128 stands for zero in the data rows.
Here are some points:
128;133;155;128;128;145;173;156
130;165;128;150;159;133;128;131
128;149;128;156;153;202;134;128
190;128;170;147;196;128;128;169
159;253;179;128;128;176;168;128
255;227;206;128;149;128;188;128
128;146;147;128;140;145;172;152
153;128;186;186;169;128;128;207
169;154;170;128;128;137;128;129
128;156;128;128;182;128;154;168
184;140;173;138;159;128;128;175
128;133;136;138;154;179;129;129
128;128;157;128;128;186;128;181
128;128;128;130;128;141;128;166
212;151;128;141;157;186;135;129
Then 24 other points, each followed by its number:
193;194;234;168;139;128;128;128 0
139;152;144;128;128;154;185;139 1
191;182;128;135;128;128;179;128 2
158;195;128;128;135;207;241;128 3
185;156;128;128;128;205;162;141 4
187;133;170;144;195;128;128;177 5
183;136;179;128;189;128;128;163 6
184;131;179;131;193;128;128;172 7
128;128;128;203;128;133;128;128 8
177;163;215;177;161;128;128;140 9
128;138;128;168;128;135;170;128 10
128;131;128;141;143;128;128;128 11
185;213;135;128;128;169;193;128 12
201;143;128;128;128;157;179;142 13
148;141;202;168;182;128;128;166 14
137;168;128;157;128;141;128;128 15
152;147;148;128;128;128;166;137 16
213;134;128;144;128;150;128;174 17
180;210;152;131;128;128;255;128 18
128;128;134;133;128;135;128;166 19
189;179;226;152;195;128;128;128 20
128;163;128;128;171;143;157;129 21
128;128;128;197;128;162;128;128 22
128;128;151;128;138;155;128;192 23
Which two of these numbered points are nearest to each point below, looking only along the 2 directions in which the first points spread most? Their numbers follow each, nearest first.
152;180;128;128;131;200;128;163 > 1 15
172;140;140;150;153;128;128;215 > 14 5
128;207;128;128;138;160;244;128 > 3 12
128;128;133;130;131;164;128;138 > 22 11
159;170;128;146;128;128;134;139 > 16 13
128;199;128;137;166;128;234;128 > 4 2
158;153;128;139;134;129;138;143 > 16 21
128;135;128;175;128;128;128;128 > 11 8
200;140;156;135;174;133;128;164 > 6 7
128;128;128;172;170;163;128;157 > 19 23
128;128;173;188;214;128;128;188 > 14 5
128;128;132;128;133;228;128;163 > 22 10
139;171;128;128;134;171;202;130 > 4 1
128;176;128;143;154;144;174;128 > 1 15
128;138;128;132;140;152;191;146 > 10 21
128;128;132;186;128;142;128;174 > 23 19
128;128;131;134;216;128;128;141 > 23 19
